Which row each row swaps with, under one turn or mirror
fere:  .18 -.55  .16 -.38 -.07  .01  .19 -.28 -.01 -.19 -.48 -.05 -.07  .06  .08 -.01 -.17  .51
visim:  .24 -.51  .27 -.24 -.13  .00  .19 -.26 -.11 -.10 -.49 -.11 -.05  .02  .02 -.10 -.17  .46
gele:  .36 -.15  .13 -.26 -.34 -.14 -.33 -.10  .27  .11 -.36  .10 -.22  .12 -.23 -.21 -.08  .46
padeg:  .04 -.56  .10 -.12 -.40  .16 -.37 -.15 -.02 -.02 -.27  .20 -.49  .19  .53  .08  .02  .10
soni:  .24 -.42  .14 -.31 -.11  .03  .21 -.18 -.10 -.05 -.45 -.12 -.02 -.11  .15 -.10 -.20  .54
Nev:  .51  .07  .19 -.25 -.22 -.18 -.29 -.03  .24  .10 -.37 -.06 -.15  .11  .03 -.17  .06  .30
kifur: -.05 -.56  .03 -.19 -.26  .27 -.26 -.18 -.12  .00 -.36  .12 -.55  .17  .55  .10  .00  .28
Gada: -.17 -.11  .32 -.41 -.15  .43 -.33 -.03 -.06  .00 -.07  .19 -.11  .36  .26 -.21  .08  .23
ropa:  .25 -.46  .22 -.41 -.01 -.01  .14 -.20 -.17 -.16 -.38 -.06 -.11 -.02  .04 -.07 -.15  .61
rem: -.15 -.04  .24 -.43 -.06  .32 -.31 -.06 -.07  .04 -.09  .20 -.11  .24  .20 -.22  .25  .13
ved:  .22 -.50  .34 -.39 -.03 -.06  .17 -.28 -.16 -.17 -.41 -.12 -.05  .12  .03 -.06 -.12  .35
rul:  .39  .00  .02 -.13 -.33 -.25 -.38 -.10  .24  .03 -.38 -.04 -.12  .11  .00 -.17  .05  .35
pozez:  .45 -.07  .24 -.20 -.33 -.15 -.34 -.14  .20  .13 -.41 -.09 -.10  .11 -.13 -.24 -.04  .31
mes:  .33 -.48  .25 -.32 -.06 -.09  .22 -.18 -.09 -.21 -.43 -.06 -.12  .01  .20  .02 -.14  .45
vamo: -.15 -.10  .33 -.41 -.04  .40 -.28 -.04  .03 -.03 -.15  .19 -.11  .31  .36 -.18  .16  .12
Nasid:  .03 -.54 -.01 -.13 -.34  .36 -.38 -.18 -.14  .05 -.40  .13 -.28  .28  .55  .09 -.01  .20
zaz: -.14 -.21  .25 -.43 -.18  .28 -.37 -.01 -.07  .02  .01  .26 -.15  .44  .18 -.20  .09  .12
mafif:  .18 -.47  .24 -.28 -.01  .11  .04 -.19 -.05  .01 -.52 -.20 -.06  .01  .10 -.06 -.29  .61
vof:  .08 -.59  .09 -.16 -.35  .17 -.44 -.25 -.19 -.04 -.34  .15 -.40  .12  .52  .16 -.05  .15
Melev:  .37  .01  .17 -.16 -.34 -.11 -.25 -.08  .25  .15 -.42  .07 -.14  .12 -.09 -.21  .14  .43
vadus:  .45  .03  .21 -.27 -.23 -.23 -.34 -.18  .12  .15 -.25  .00 -.21  .00 -.12 -.12  .00  .28
lita:  .46 -.03  .11 -.15 -.29 -.17 -.36 -.21  .18  .14 -.50 -.10 -.16  .18 -.03 -.19  .07  .25
lesa: -.13 -.08  .34 -.38 -.13  .13 -.47 -.03 -.03  .10  .06  .20 -.12  .32  .26 -.10  .12  .18
kigag: -.07 -.56  .05 -.06 -.24  .24 -.31 -.22 -.21 -.03 -.37  .16 -.47  .21  .50  .03  .11  .25
Vev: -.12 -.05  .33 -.51 -.12  .31 -.49 -.04  .08 -.03 -.13  .25 -.24  .34  .24 -.14  .11  .21
dazik:  .30 -.46  .07 -.43 -.14  .04  .11 -.27 -.03 -.15 -.61 -.09 -.10 -.06  .16  .16 -.09  .51
Guvu:  .17 -.50  .24 -.39 -.05 -.04  .15 -.16 -.09 -.23 -.37 -.18  .02  .02  .14 -.02 -.12  .47
rora:  .27  .08  .19 -.28 -.12 -.30 -.29 -.05  .13  .07 -.24 -.06 -.24  .14 -.07 -.20 -.09  .38
Fivis:  .48 -.02  .10 -.24 -.27 -.16 -.44 -.13  .17  .12 -.42 -.05 -.20  .04 -.02 -.16 -.02  .48
Venik:  .29 -.38  .24 -.31 -.01  .03  .15 -.36 -.16 -.11 -.49 -.08 -.07 -.10  .15  .07 -.14  .44
Dil: -.11 -.12  .28 -.48 -.01  .39 -.41 -.01 -.05  .04 -.17  .22 -.06  .29  .29 -.06  .18  .13
pogar: -.01 -.57 -.02 -.08 -.32  .27 -.40 -.17 -.10  .00 -.36  .18 -.43  .20  .44  .12  .09  .20
vafo:  .02 -.55  .00 -.16 -.33  .26 -.26 -.26 -.14  .03 -.33  .22 -.25  .14  .54  .24  .12  .26
geket: -.08 -.16  .38 -.48 -.13  .31 -.56 -.04  .00 -.03 -.14  .21 -.19  .32  .22 -.15  .23  .15
nid:  .39  .08  .17 -.19 -.26 -.23 -.29 -.13  .17  .13 -.30 -.04 -.22  .08 -.05 -.20 -.11  .38
Kifen:  .36 -.02  .13 -.22 -.23 -.19 -.40 -.11  .30  .18 -.34 -.14 -.19  .18 -.03 -.22 -.06  .35
lopip: -.14 -.15  .34 -.47 -.02  .35 -.45 -.11  .07  .02 -.13  .14 -.21  .42  .20 -.14  .15  .17
dotos:  .44 -.03  .17 -.28 -.35 -.22 -.34 -.07  .18  .05 -.33  .05 -.10  .03 -.06 -.22 -.17  .39
rok: -.03 -.61  .03 -.11 -.26  .25 -.33 -.29 -.07  .00 -.37  .14 -.51  .27  .45  .10  .07  .21
Bep: -.09 -.18  .34 -.45 -.08  .28 -.43  .04 -.12  .10  .05  .10 -.21  .28  .29 -.13  .07  .12
refef:  .01 -.54  .02 -.09 -.29  .14 -.36 -.14 -.18  .04 -.27  .26 -.47  .21  .47  .14  .03  .13
Rolud:  .04 -.44 -.03 -.12 -.33  .34 -.34 -.25 -.16 -.06 -.41  .35 -.34  .17  .47  .14  .07  .22
gapig:  .29 -.44  .23 -.42 -.13  .06  .18 -.28 -.07 -.13 -.50 -.08 -.07 -.07  .12  .06 -.17  .51
pabe:  .23 -.54  .44 -.28 -.11 -.05  .08 -.16 -.10 -.10 -.44 -.14 -.08  .02  .17  .04 -.23  .52
Rute:  .05 -.55  .05 -.11 -.49  .29 -.39 -.17 -.11  .03 -.29  .18 -.43  .21  .47  .10 -.02  .23
kuve: -.19 -.18  .33 -.43 -.03  .33 -.44 -.01 -.03 -.02 -.06  .16 -.14  .35  .20 -.13  .13  .16

Swapped with padeg: vamo
Swapped with kifur: Vev
Swapped with Melev: pabe
Swapped with gele: mafif
Swapped with kigag: geket
Swapped with visim: pozez
Swapped with ropa: Fivis

Which row each row swaps with, under one turn or mirror
Duv:  .31 -.55  .34 -.06 -.05 -.02 -.06 -.23  .29 -.36 -.39 -.31 -.20 -.03  .31 -.43 -.05 -.10 -.14  .53  .06
muluz:  .20 -.35  .56 -.03  .23  .24 -.24 -.06  .08 -.27  .04 -.28 -.28 -.12  .24 -.16 -.10  .27 -.40  .27  .32
gufu:  .12 -.33  .49 -.07  .28  .10 -.30 -.02 -.19 -.21  .01 -.30 -.19 -.09 -.10 -.21 -.21  .45 -.49  .27  .16
kemel: -.29 -.65  .28 -.15 -.04  .12  .13 -.36  .12 -.09 -.22 -.41 -.13 -.03  .15 -.29  .22  .24 -.28  .59  .03
bipo:  .07 -.33  .15 -.47 -.14  .04 -.15 -.23  .21 -.12  .11 -.44 -.12 -.22 -.25 -.16 -.26  .12 -.28  .49 -.09
gez:  .07 -.13 -.03 -.12  .20  .07  .30 -.21 -.02  .17 -.08 -.22 -.09 -.48 -.11 -.51  .10  .30 -.14  .49  .05
Zefet:  .40 -.37  .05  .02 -.05 -.26 -.10 -.35  .41 -.08 -.22 -.30  .08 -.02 -.12 -.50  .06  .17 -.30  .33  .16
dened:  .18 -.33  .09 -.14 -.05 -.13 -.34 -.12  .34  .00 -.13 -.29  .04 -.02 -.24 -.46  .17  .28 -.35  .29  .16
Res:  .21 -.15  .08 -.42 -.07  .28  .02 -.26  .17  .13  .05 -.24 -.21  .15 -.03 -.01  .08  .34 -.18  .62  .11
Rer:  .38 -.30  .17  .04  .35  .10  .37 -.18 -.02 -.31 -.22 -.33 -.40 -.52  .03 -.30 -.13  .11 -.40  .28 -.02
Lim:  .21 -.34  .14 -.11  .17 -.19  .19 -.13  .17  .26 -.14 -.46 -.44 -.11 -.27 -.45 -.06  .00 -.49  .63 -.12
sof:  .35 -.19  .33 -.44  .21  .24  .15 -.16  .08 -.07  .11 -.09 -.38 -.13  .12 -.03  .04  .17 -.45  .57 -.23
git:  .15 -.26  .30 -.20  .31 -.07  .26 -.09  .21 -.07  .00 -.32 -.20  .00 -.08 -.03 -.41  .09 -.36  .80 -.17
malek:  .27 -.52  .23 -.35  .05 -.03  .14 -.38  .19  .02 -.34 -.36  .02 -.27 -.01 -.10 -.21  .09 -.27  .88 -.06
Demus:  .31  .02  .13 -.30  .45 -.12  .26 -.13  .06 -.33 -.07 -.29 -.18 -.14  .15 -.06  .15  .05 -.26  .54  .30
Vezed:  .23 -.56  .13 -.29  .15 -.23  .23  .00  .13  .06 -.03 -.34  .02 -.18  .20 -.22  .05 -.01 -.07  .23 -.03
sepiz:  .10 -.32  .24  .06  .13 -.06  .41 -.14  .15  .12 -.33 -.30 -.03  .09  .00 -.16  .17  .01 -.48  .51 -.32
zatus:  .03 -.25  .35 -.10  .26  .08 -.01  .12 -.11 -.24 -.40 -.36 -.30 -.02  .16 -.21 -.34  .43 -.49  .27  .21
Tata:  .30  .01  .13 -.08  .09  .15  .16  .11  .15  .11 -.18 -.02 -.04 -.24  .10 -.30 -.26 -.05 -.30  .48  .21
fif:  .34 -.44  .16  .00 -.14 -.26 -.04 -.28  .34 -.08 -.24 -.40  .08 -.02 -.10 -.49  .27  .22 -.16  .47  .01
verid:  .31 -.03  .52 -.15 -.13  .20  .43 -.46  .05 -.20 -.11 -.34 -.07  .06 -.14 -.27  .08  .15 -.26  .48 -.09
fofop:  .49 -.08  .33 -.11 -.02  .02 -.06 -.19  .20 -.37 -.22 -.43 -.25  .02 -.31 -.38  .06  .35 -.05  .57  .26
Vif:  .35 -.44  .41 -.42 -.08  .22  .02 -.25  .05 -.36 -.38 -.30 -.27 -.21 -.23 -.42 -.11  .42 -.49  .43  .15
Sike:  .38 -.33  .18  .03  .52 -.03  .19 -.31 -.17 -.26 -.10 -.16 -.47 -.07  .06 -.38  .07  .15 -.44  .45 -.19
Bop:  .33 -.10  .00  .02  .15  .08 -.02 -.12  .26 -.21 -.04 -.38 -.49 -.29 -.20 -.29 -.31  .09 -.47  .33 -.18
mit:  .18 -.37  .48 -.08  .31  .15 -.16  .02 -.16 -.20 -.09 -.32 -.18  .01  .17 -.07 -.21  .46 -.42  .26  .25
niz:  .09 -.22  .17  .14 -.05 -.02  .17 -.02  .22  .23 -.26 -.32 -.05  .08  .08  .04  .00 -.05 -.44  .56 -.09
zas: -.08 -.69  .32 -.31  .16 -.11  .22 -.39  .03 -.11 -.34 -.37 -.17 -.07 -.03 -.31  .26  .28 -.27  .50  .25
peda: -.09 -.07  .04 -.16  .28  .09  .21 -.28  .07 -.05 -.03 -.27  .03 -.44 -.04 -.56  .07  .45 -.39  .58 -.03
poziz:  .08 -.08  .31  .12 -.22  .00  .01 -.08 -.07  .03 -.24 -.34 -.20  .03  .12 -.68 -.03  .16 -.44  .36  .11
Poku: -.13 -.53  .39 -.21  .17  .23  .02 -.25 -.03 -.14 -.15 -.53 -.08 -.08  .04 -.21  .39  .22 -.20  .67  .16
peg:  .17 -.37  .35 -.16  .23  .11 -.19  .18 -.07 -.23 -.27 -.25 -.15 -.13 -.04 -.07 -.11  .55 -.35  .23  .23
Zuf:  .31 -.30  .19 -.05  .43  .01  .36 -.26 -.12 -.37 -.18 -.33 -.45 -.17 -.03 -.15  .11  .26 -.27  .20 -.18
kemak: -.18 -.59  .50 -.11  .06  .11 -.06 -.30  .04 -.07 -.18 -.43 -.13  .02  .27 -.34  .15  .32 -.15  .62  .10
Zize:  .32 -.23  .57 -.19 -.01 -.14  .02  .02  .44  .02 -.20 -.42 -.04  .08  .03 -.27  .18  .51 -.19  .39  .08
binu:  .30 -.11  .34  .00  .11  .07  .03 -.16  .23 -.40 -.28 -.35 -.11 -.11  .31 -.24 -.14  .19 -.31  .08 -.27
gub:  .32 -.33  .29 -.10  .26  .16 -.09 -.12 -.11 -.02 -.12 -.35 -.16 -.11 -.19 -.25 -.20 -.28 -.44  .16  .21
mogot:  .48 -.43  .71 -.03  .20  .17  .12 -.14  .23 -.27 -.13 -.38 -.04  .12 -.05 -.05 -.08  .14 -.30  .28  .16
Ladu:  .49 -.51  .26  .07  .31  .16  .23 -.25  .25 -.11 -.09 -.43  .09 -.37 -.16 -.05  .04  .12 -.07  .43  .01
Banu:  .15 -.23  .36 -.06  .11 -.12 -.17 -.07 -.08 -.44 -.31 -.51 -.11 -.25  .07 -.30 -.16  .21 -.54  .78  .18
meben: -.06 -.18  .13 -.02  .01 -.09  .23 -.02  .24  .33 -.16 -.25 -.05  .10 -.05 -.15 -.02  .05 -.46  .57  .00
fupez:  .09 -.16  .06 -.09  .06  .12  .15 -.22  .00  .17  .07 -.13  .12 -.41 -.10 -.47  .24  .35 -.27  .52  .05
rugud:  .03  .00  .18 -.07  .07 -.02 -.03 -.12 -.06  .17  .01 -.13 -.10 -.39  .05 -.34  .22  .48 -.39  .65 -.13
pil:  .37 -.48  .20 -.23 -.11  .07  .22 -.47  .07 -.09 -.28 -.37 -.02 -.15 -.18 -.41 -.19  .41 -.36  .78 -.16
Rol:  .30  .14  .19 -.24 -.08  .18 -.04 -.42  .27  .01 -.23 -.19 -.21  .01  .04 -.27  .09  .28 -.24  .69  .25
dimi:  .60 -.33  .21 -.09  .51 -.08  .03 -.16 -.21 -.22 -.03 -.27 -.32 -.20  .14 -.35  .09  .11 -.21  .36 -.05
kera:  .46 -.29  .03  .01  .44  .00  .20 -.25 -.21 -.32 -.17 -.33 -.47 -.28  .04 -.32 -.02  .25 -.34  .29 -.09
dofem: -.04 -.12  .24  .22  .11  .31 -.14 -.33  .36 -.12 -.09 -.40 -.34  .02 -.02 -.30 -.22  .26 -.50  .44  .14

Swapped with Zefet: niz
Swapped with Poku: peda
Swapped with fif: meben
Swapped with Sike: peg
Swapped with Rer: muluz
Swapped with kera: mit
Swapped with Bop: mogot
Swapped with malek: Rol
Swapped with poziz: Vezed

